[[153 127 113 131 137 125 100 118 154]
 [121 129 133 115  99 138 157 144 119]
 [157 143 116 115 132 132 115 100 136]
 [128 129 130 102 107 150 156 134 114]]
=>
[[127 113 131 137 125 100 118 154 153]
 [129 133 115  99 138 157 144 119 121]
 [143 116 115 132 132 115 100 136 157]
 [129 130 102 107 150 156 134 114 128]]

[[142 124 108 142 120 133 122 111 121 157 117]
 [130 129 137 127 117 123 128 129 123 121 133]
 [137 121 110 138 134 132 129 125 136 140 121]]
=>
[[124 108 142 120 133 122 111 121 157 117 142]
 [129 137 127 117 123 128 129 123 121 133 130]
 [121 110 138 134 132 129 125 136 140 121 137]]

[[123 130 131 125 122 128 123 126]
 [117 125 142 119 126 140 114 137]
 [125 132 127 130 127 132 130 125]
 [146 128 117 151 129 128 129 115]
 [135 118 119 126 122 126 127 121]
 [127 137 134 120 115 125 118 108]
 [125 131 132 136 130 129 128 131]]
=>
[[130 131 125 122 128 123 126 123]
 [125 142 119 126 140 114 137 117]
 [132 127 130 127 132 130 125 125]
 [128 117 151 129 128 129 115 146]
 [118 119 126 122 126 127 121 135]
 [137 134 120 115 125 118 108 127]
 [131 132 136 130 129 128 131 125]]

[[131 122 124]
 [127 125 126]
 [133 124 135]
 [133 126 136]
 [127 105 125]
 [129 130 125]]
=>
[[122 124 131]
 [125 126 127]
 [124 135 133]
 [126 136 133]
 [105 125 127]
 [130 125 129]]

[[136 116 127 125 133 137 141 122 149]
 [122 124 147 128 136 127 141 117 123]
 [111 135 124 109 113 120 113 128 155]
 [121 132 142 139 135 120 128 122 110]
 [126 122 142 140 132 124 126 133 107]
 [122 138 128 128 128 125 125 122 125]
 [135 136 126 126 113 119 115 116 142]
 [120 133 115 132 129 145 120 133 132]]
=>
[[116 127 125 133 137 141 122 149 136]
 [124 147 128 136 127 141 117 123 122]
 [135 124 109 113 120 113 128 155 111]
 [132 142 139 135 120 128 122 110 121]
 [122 142 140 132 124 126 133 107 126]
 [138 128 128 128 125 125 122 125 122]
 [136 126 126 113 119 115 116 142 135]
 [133 115 132 129 145 120 133 132 120]]

[[121 128 111 134 129 129 129 125 125 129]
 [143 127 133 125 120 129 120 130 121 124]
 [138 128 155 124 123 126 122 135 125 125]]
=>
[[128 111 134 129 129 129 125 125 129 121]
 [127 133 125 120 129 120 130 121 124 143]
 [128 155 124 123 126 122 135 125 125 138]]

[[134 139]
 [105 114]
 [122 142]
 [121 143]
 [109 119]]
=>
[[139 134]
 [114 105]
 [142 122]
 [143 121]
 [119 109]]

[[115 129 118 108 122 121 143 119 125 115 136 128 129 132 128]
 [151 141 137 149 137 124 141 115 130 148 147 113  99 126 130]
 [139 135 133 130 129 120 116 122 117 133 129 127 111 120 128]]
=>
[[129 118 108 122 121 143 119 125 115 136 128 129 132 128 115]
 [141 137 149 137 124 141 115 130 148 147 113  99 126 130 151]
 [135 133 130 129 120 116 122 117 133 129 127 111 120 128 139]]

[[127 127 131 117 137 115 135]
 [126 132 128 137 154 135 116]]
=>
[[127 131 117 137 115 135 127]
 [132 128 137 154 135 116 126]]
---
[[100 104 150 140 142 127 132 141 105 145 152 138 142 126 132 128]
 [132 126 118 137 138 128 132 133 151 118 116 140 127 130 126 124]
 [136 140 124 130 129 128 128 130 118 145 109 133 139 129 134 133]]
=>
[[100 104 150 140 142 127 132 141 105 145 152 138 142 126 132 128]
 [136 140 124 130 129 128 128 130 118 145 109 133 139 129 134 133]]

[[134 130 128 122]
 [136 131 127 127]
 [110 116 131 153]
 [152 135 144 123]
 [130 131 127 123]
 [136 135 119 120]
 [101 138 117 116]]
=>
[[134 130 128 122]
 [110 116 131 153]
 [130 131 127 123]
 [101 138 117 116]]

[[120 132 138 122]
 [128 127 126 133]
 [120 124 119 138]
 [103 124 142 129]
 [120 129 123 131]
 [145 126 123 131]
 [142 129 126 128]]
=>
[[120 132 138 122]
 [120 124 119 138]
 [120 129 123 131]
 [142 129 126 128]]

[[125 127 128 126 126 126 127 127 127 125 127 126 127]
 [125 125 129 126 128 127 130 128 129 126 128 124 130]
 [113 123 133 122 128 125 134 123 137 118 137 121 140]
 [118 131 154 126 127 113 116 154 116 121 128 113 124]
 [118 121 124 127 134 134 140 111 141 120 137 129 137]
 [133 126 120 123 123 129 128 124 136 133 131 133 139]]
=>
[[125 127 128 126 126 126 127 127 127 125 127 126 127]
 [113 123 133 122 128 125 134 123 137 118 137 121 140]
 [118 121 124 127 134 134 140 111 141 120 137 129 137]]

[[102 130 113]
 [118 157 140]
 [101 132 112]
 [104 148 128]
 [155 133 148]
 [111 110 105]
 [124 103 108]
 [100 139 118]
 [120 104 107]]
=>
[[102 130 113]
 [101 132 112]
 [155 133 148]
 [124 103 108]
 [120 104 107]]

[[134 138 156 136]
 [127 156 108 142]
 [125 126 129 106]
 [122 133 141 141]
 [122 136 137 115]
 [123 118 120 122]]
=>
[[134 138 156 136]
 [125 126 129 106]
 [122 136 137 115]]
